Rotation paths and how fast each direction turns (degrees a step)
Each turn is a multiple of 5 degrees from 10 to 175, or 0.
Each row of a path follows its step; steps can be skipped.
Rotation 1:
step 0: [ 16  -4   2  -7  -4  10   0  -3  23  20   6  -7  16  -1   1  -6   3   2
  -5 -12 -15  -8 -29  -7  10   4  -7  -3  14]
step 1: [  6   1   0 -23   1 -17   2  -5  -1 -20  11  16   2 -11  -5   6   5  28
  12   1 -16   1  17  -3   6  -3   1  -2   7]
step 2: [-14 -16   5  12  10  -4  -8 -10   8   9   3   8  18 -14  -2  -7   3   0
 -15 -23   6   4  -7 -21  -4 -12   8  -8 -12]
step 3: [ -7  -2  -4   1 -14  -2 -13  13  23  -7   6   4  -4   0  14  18   5  15
   8 -12 -11  -6 -18   6   6  -1  -9   8  24]
step 4: [  6 -21   8 -13   8 -22  -3   7  -7   4   3  13   3 -14  -8  -9   8  13
   0  -8   5  -6  17  15  -2 -14 -17  -7 -15]
step 5: [-18  -1  -1  22 -21 -10 -10 -10  22   8 -12   2  -7   7   0   4  -1   4
  -3  -9   8  -8   6 -20   0 -16   6   7  -5]
step 6: [  5  -9  -8   6   1 -15  -9  20   0  -5   0  15 -16  -6  16  17   5 -12
   7   0   6  -2 -14  26   0  -7  -3 -14   8]
step 7: [-12 -15 -12  -4  -7  -8  13   5  -4  23  -1 -16  -6   3  -9  -5  -2  10
   6   1  24  -7  18   4   4  -6 -20  10 -12]
step 8: [  6   5  22   9 -20  -7 -10  -8  12  -1  -4   0 -21  15   5   7  -2 -20
  -2   6  15   0  11  -3  -2  -6  11 -18   8]
step 9: [  6  -3 -38   5   7 -10  13   6 -11   9  -8   2  -9  -4   9  -3   9 -22
  11   1   2  -7   0   5  14  10  -1  -8  -1]
Speeds:
[-3  4 -2  0  6 -3  1  2 -4 11 -5 -2  3  8 -5  4  4  4 -9 -5  0  6  3  0
  0 -4  1 -1  3] | 140
[ 4  5  9  5  2 -1  5 -4  0  2 -3 -4  0 -8  3  1  1  7  4  4  1  1 12 -4
 -5 -4 -4 -3  0] | 115
[-8  1  0 -2  3 -5 -4  1  3 -4 -1 -5  3  8  4 -1 -8  1  8  6 -4  0  5 -2
  2 -5  2  4  9] | 160
[ 0 -7 -1  0 11 -6 -3 -4 -1  6 -8 -2  1 -8  1 -7 -5 -6 -2  1 -2 -2 -2 -2
  0  4 -6  1  0] | 155
[ -6   2   0   1   3   1   0   0   6 -11  -6   5   6   3   2  -5   9   1
  -4  -4   1  -2   1   3  -6  -1  -9   3   0] | 35
Rotation 2:
step 0: [-12 -23  -3  11  -7  11   3   7   6  22  -3   2  -7   2 -20   9   8   6
   2  -5  -2 -10  -9  10  15  14 -13 -11   2]
step 2: [  0  10   4   7  20   5  16   6   1  17 -21  -5 -21  -1  -4   6   2   0
   5  -5   5  19   8   1  -7   2   3   6  22]
step 3: [ -3  -2  -2   8   4   0   3  11  -8  -6  -9 -12 -24   3   3 -14   7 -16
   5 -15  -2  -1   5   7  -7 -13 -28 -17   1]
step 4: [ 16   0  -2  14   7 -16  14  27  12   3   3   9 -11   3  -2  -6  25  -2
   6   6 -14  -8  -4  14   3  -4   1  -2  -9]
step 5: [-15   5   7  -8  -7  -2   4  11  20  19  10   1 -14  24  -2  13   5  -3
 -12  -2  -6  -4  -1  11  19   6 -13  -5   4]
step 6: [ -5  15  -4   8 -12 -13  -8  13 -18  25   5   9  -5  15  -1  -3 -11   3
  15  -2  13   8   0  15   5 -10   4  -6  11]
step 7: [-22  -1  -5  17  11  -2  -4  13 -10   2 -20  -4  -8   0 -18  18   9   5
   8 -16 -10  17  -1   3   6  -6   8   1   9]
step 8: [ -6 -12  -6   9  12  -5   9  11 -17 -13  -2 -10  -6  19  -5   0  13 -19
  17   4  11   2   8  -7  10   8 -18 -12  -4]
step 9: [ 12  -2   2 -10   6  -2  25  13  -1   4   7  17 -25  -5 -14  -2  10  -1
  15  -4   1   9  -7   9   6  20   2  -5  -5]
step 10: [ -8  -1 -11  -6   2  -3   9  -2   8  17 -12  14 -14   0  -5   1  -2 -12
 -22  -7   6   0   0  17  16  -2 -12 -26   2]
Speeds:
[-2  1 -3  0  2 -3  4 -5  4  2 -4  3 -5 -3  3  4  9  5 -3  1 -3  5  5  0
  1 -3 14  1 -4] | 140
[ 7  8  2  0 -4 -1  2  8 -4 -1  0  5  4 -3 -3 -5  0  0  2 -2 -9 -2  5 -7
  2  4  7 -5  6] | 145
[  6  -2   0  -4   7   3   2   0 -12  -2  -1  -5  -1  -4   4   5   3   0
   4   0  -4   3   4  -3   5  -9  -5   6   2] | 70
[ -2   2   1  -3 -10   7   3  -5  -7   7   2   2  -9  -1   4  -5   0  -3
   5  -7   2  -2   1   0  -4   4   2   5  -2] | 110
[ 8 -2  2  3  0  6  4 -1  7  6 -6 -6 -3 -3  4 -7  0  8 -2  4 -1 -1  5  0
 -5 -2 -6 -3  3] | 35
